128 stands for zero in the data rows.
Here are some points, each followed by its number:
[130  58 110  77 183 173  98 137 127 106 111 127 123 112  80 120 142 106
 109 159 121 122 108 159 129 143 184  36 167  55 128 176 142 149 137 213
 130  72  93 106 148 127  67  86  85 171 122 146] 0
[148 162 126 152 137  83 157 221 146 140 170 105 123 136  82  99 138 153
 175 135  99 112 129 124 116  98 108 124 105 185 166 128 169 142  80 113
  85 147 157 112 126 151 133 138 126 119 178 138] 1
[145 163 142  87 133 123 101 111  83 129 170 133 112  64  97 144  95  64
 147 120 122 151 151 129 130 126 120 123  87 151 100 155 198 174  73 136
 122 124 142 164 166 149  71 119 123 101 157 103] 2
[128 175  91  86  86 145 131 177 108  99 217  69  79 140  35  63 119  64
 172  48 121 101 126 105 155  98 138 125 176  58 208 174 136 130  43 141
  52 111  35 222 119 129 109  82 176  81 187 116] 3
[ 83 119 123 143 167 137 172 138 137 126  53  88  91 149 188 155 131 154
 128 208  55 138 100 107  98 161  80 167 159 155  96 130  82 131 166 132
 137  91 154 123 109 104 143 117  90 255  78 138] 4
[128 105 148 139 171 144  99  75 139  88  39 143 103 160 163 181 227  96
 110 215 104 148  46 132 136 102 124 108 104 118 132  94 109 116 125 189
 108  98 152 116 151 121 132 136  93 129  99 137] 5
[141  72 118 141 142 121 168 125 215 115  93 195 141 180 171  73  99 180
  70 111 143 109  96 105 138 129 142 155 180 114 129  85  93 113 155  85
 215 158 161  78  86 154 149 250 150 118 120 108] 6
[126  81 164  94 115 122  76  96 141 159  92 177 109 106 109  93  64  86
 104 152 165 135 140 128 124 156 163 147 157 109  62 160 127 160  94 186
 189 163 159 177 123 180 113 134 138 142 128 105] 7
[135 138 123 176 151  81 164 181  56 107 175  68 121  69  67 172 171 125
 117  90 119 144  87  74 132 108 123 112 108 164 138 142 129 114  34 145
   2 100  98  92 214 131 117  51 117 115 135 183] 8
[100 155 148 154 164 135 147 106 209  96  69 152 165 166 131 122 165 141
  94 123 132 118 112  78 163 108 111 197 108 100 154  79  87  92 148 123
 138 143 180 144 134 133 147 169 122 167 103 168] 9
[107  96  86 147 116 101 174 208 148  88 155 114 116 116  70  45  86 203
 121 102 118 139 140  81 124 125 190 112 228 111 141 157 102 115 111  89
 164  94 112  84 146 154 131 169 139 113 145 101] 10
[142 132 116  92 120 189 118  91  92 150 100 122 117 152 173 125  98 127
 128 204 167 192 122 118 125 167  96 174 146 183  86 143 161 189 153 124
 171 147 145 199  79 138 121 156 154 192 104 127] 11
[105 205 154 165 202  92 144 195 162 147 160 118 145 129 115 162 176  94
 181 159 141 141 136 151 159 103  94  86  72 218 170 114 148 111  82 162
  23 120 209  87 138 105 141  81  40 157 189 134] 12
[ 95 174 107 173 161 106 172 144 139 136 157 127 135 126 160 156 175 144
 142 165 105 163 168 105 134 128 130 138  79 153 158 122 110  90 133 152
  77 132 160  80 166 109 155  67  82 182  86 174] 13
[ 39 165 109 118 160 159 133  99  94 141 103 106 141 151 165 201 195  75
 159 162  69 181  76 169 163 150 144 111  38 124 131  87  82 108 135 149
  97 200 130 107 157  84 137  71  72 171  76 152] 14
[ 59  74 114  78 126 166 101  27  92 116 116 141  70 157 136 182 126  66
  83 187  52 126  89 148 164 156 218  79 106   0 155 153 126 117 160 195
 104 126  56 145 156 134 108  98 125 165 100 170] 15
[154 135 120  32  27 176  80  76  38 148 196 100 116  87  77 126  51  76
 178 104 175 149 165 109  91 174 134  74 104 107 120 208 182 166 115 120
 143 154  88 187 138 132  85  87 160  71 156  99] 16
[134 189 131 169 187  77 134 146 164 160  93 128 138 128 164 181 188  94
 146 126 138 144  95 145 127 127  66 190 120 195 115  98 107 137 120 126
 140 133 144 131  80 108 116  89 110 188 113 158] 17
[ 98 105 177 103  74 129  95  23 122 119 112 150 144 135 156 175 131  42
  87 136 136 169 120 148 146 129 164 161  99  63  99 146 136 154 135 172
 162 142 133 145  79 112 130 136 130 116  81 122] 18
[130  79 147 105 145 127  79  97 123 129  85 154 101 147 151 168 117 119
  94 100 127 140 106 138 110 172 171 102 182 112  97 151 133 136 117 179
 135 140  78 142 110 140 107 134 105 127 124 111] 19
[152 127  80 175 127  98 151 171 154 152 149 156 206 160 136 100 129 222
 130 158 132 106 105  83 129 133  98 156 149 169 148  82 106 119 196  59
 160 115 149  80 116 106 157 181 113 173 115 146] 20
[187  90 144 129  57 156  94 158 125  84 188 104 127  83 100  98  52 127
 100  60 144 119 141 133 111 149 174 113 190  50 146 204 143 108 103 158
 141 118  74 140 168 165 142 118 175  66 124  84] 21
[147 152 176 178 160 131 139 103 215 137  97 208 187 151 210 156 167 144
  98  88 145 126  79 144 163  96  98 114 143 142 109  81 111 133 167 126
 129 162 177  82  57 121 137 234  83 152 145 156] 22
[ 86 186  98  59  75 133 124 144   0 135 225  51  41 120  45 180 159  14
 241 194  30 173 165 113 101 112 162  82   5 137 116 143 200 147  45 162
   6 135 114 245 255  48  66   0 101 103 158 213] 23
New points follow, each followed by the numbers of its three nearest points above, looking only along the 2 directions in which the numbered points spread most, nearest first.
[124 112 122  90 111 154  53  91  28 108 158  91  79  88  70 160 138  52
 185 110 127 122 126 150 163 127 194  64 126  64 109 205 171 135 104 169
 103 112  98 172 195 128  77  24 121 116 148 159] 3 2 16
[131 147 108 149 134 137 186 209 106 150 213  61  80 141  62 107 169 123
 220 130  61 125 138 130 157  77 127  46 129 148 172 121 147 130  90  87
  51 100  77 134 180  74 149  63  98  62 183 173] 8 2 1
[160 114 128 144 116 141 113  85 158 154 112 121 146 114 142 142 111 125
 122 153 159 109 136 154 106 111 121 139 124 142 143  91 156 106 203 142
 167 125 134 127 134 129 132 135 162 138 135 132] 11 18 19
[153  77 131 155  93 164  85  70 178 117  71 130 177 164 161  73 103 148
  99 112 176 107 148 116 169 127 141 140 144  97 139 122  86  97 122 109
 159 148 100 131 110 155 161 196 166 102 106  84] 10 7 19
[129 162 146 120 187 114 123 152 145 138 124 143 196 154 109 127 140 161
 140 123 161 129 132 146 177  97  96  64 142 150 164 120 127 109 127 144
 127 121 106  90 138  91 122  95 121 170 127 166] 5 1 4
[120 171 115 124 145 110 147 130 147 169  84 148 137 110 171 132 131 125
 165 180 162 126 137 140 132 116  83 171  76 175  97  84  86 145 184 107
 131 174 133 100  68 128 160 135 112 192 103 107] 4 9 5
[ 89 171 130 167 168 104 190 106 128 147 127 119 144 169 171 173 197 216
 159 164 101 165 138 105 151 144  47 155 118 194 123  89  74  69 187  75
 116 165 150  70 151  56 157 100 106 169 107 132] 17 4 5
[ 79  92 126 131 150 127 158 157 130 125  93  66  64 137  78 140 120 123
 115 198  30 139 132 104 136  84 147 127 146 102 177  99  78  97 132 136
 123 111 103 136 166  90 151 111 168 145 120 121] 1 15 0
[117 107 180 206  98 126 172 211 162 107 222  45 103  93  58  52 115 154
 149 104 102 103 157  95 147  47 163 135 200  90 195 122 161 135  77  69
 115 102 128 129 153 166 158 129 173 164 164 124] 0 15 18
[153 147 138 132 106 102 164 103 184 146 183 141 183 145 175  65 123 170
 116  50 157  89 136 154 117 127  82 147 126 177 119 124 180 125 121  64
 135 138 169 103  53 129 149 253 168  69 152  82] 11 10 19
[110 108 135 113 139 110 138 131 132 142 118 123  52 116 148 148 164 122
 148 132  87 153 157 130 162 137 153  81  92 164  92 146 156 170  80 125
  92 137 163 113 163 123 141 135 117  91 144 109] 1 15 0
[116  99 148 122 132 120 112 102 156 115  77 140 175 109 186 123 159 181
  73 133 111 132 128 100 119 171 111 180 196 122 146 104  89  89 216 145
 166  75 111 113 111  90 121 176 113 149  72  97] 20 9 22
[ 62 112  57 147 201 102 156  70 149 167  52 138 115 185 255 244 220 177
 159 255  73 163 117 153  66 198  85 110  46 211 103  34  93 105 249 123
 129 142 167  72 124   6 177  52  77 240  59 155] 17 4 13
[140 216 120 188 154  86 148 110 215 192  97 138 198 164 189 123 149 189
 183 135 120 142 145 134  93 133   0 202 103 231 124  45  96 110 224   9
 206 163 181 164   4  61 153 218 124 183 117 171] 22 20 9
[130  81 127  94 122 142 108  31 123 154  75 157 148 184 199 144 137 174
  96 157 118 169 142 126 139 131  96 168 141 137 133 111  72 135 192 137
 181 113 148 132 108 127 128 164 125 158  28 105] 20 9 11
[114  97 150 105 176  83  39   8 103 132  32 186 130 136 152 228 209  83
  36 137 118 172 110 143 118 166 153  99  69 103  65 149  86 164 142 211
 163 138 139 109 146 120 121 111  82 121  82 106] 11 5 1
[142 125 153 174 214 147 117 143 190 137  97 161 170 113 151  95 147 162
  37  82 181  91 110 107 146  82 113 165 141 135 127 112  84 111 111 129
 155 174 153  80  89 163 167 170 127 135 154 131] 20 9 22
[141 157  84 148 117 118 138  98  62 131 140 130 177 131 152 109 158 125
 161 129 135 129 142  99 127 125 136 127  93 150  74 105 121 108 107 152
 120 149 155  91 193  96  89  82  85 135 128 126] 1 5 13
[147 180 128 180 114 111 153 144 180 140 107 195 203 134 179 118 129 141
 113  57 180 113 148 142 124 137  68 144  83 193 120 111  95 106 183  51
 128 177 163 140  43 196 159 193 112 101 119 110] 20 9 22
[135 109 140 142 114 135 115  53 159 154 119 138 151 123 164 111 111 141
 150 104 159  64 133 173 147  64 170  99 124  44 106 138 120 129 187 116
 199 165 125 121 103 186 170 193 149 140 159 100] 10 7 19
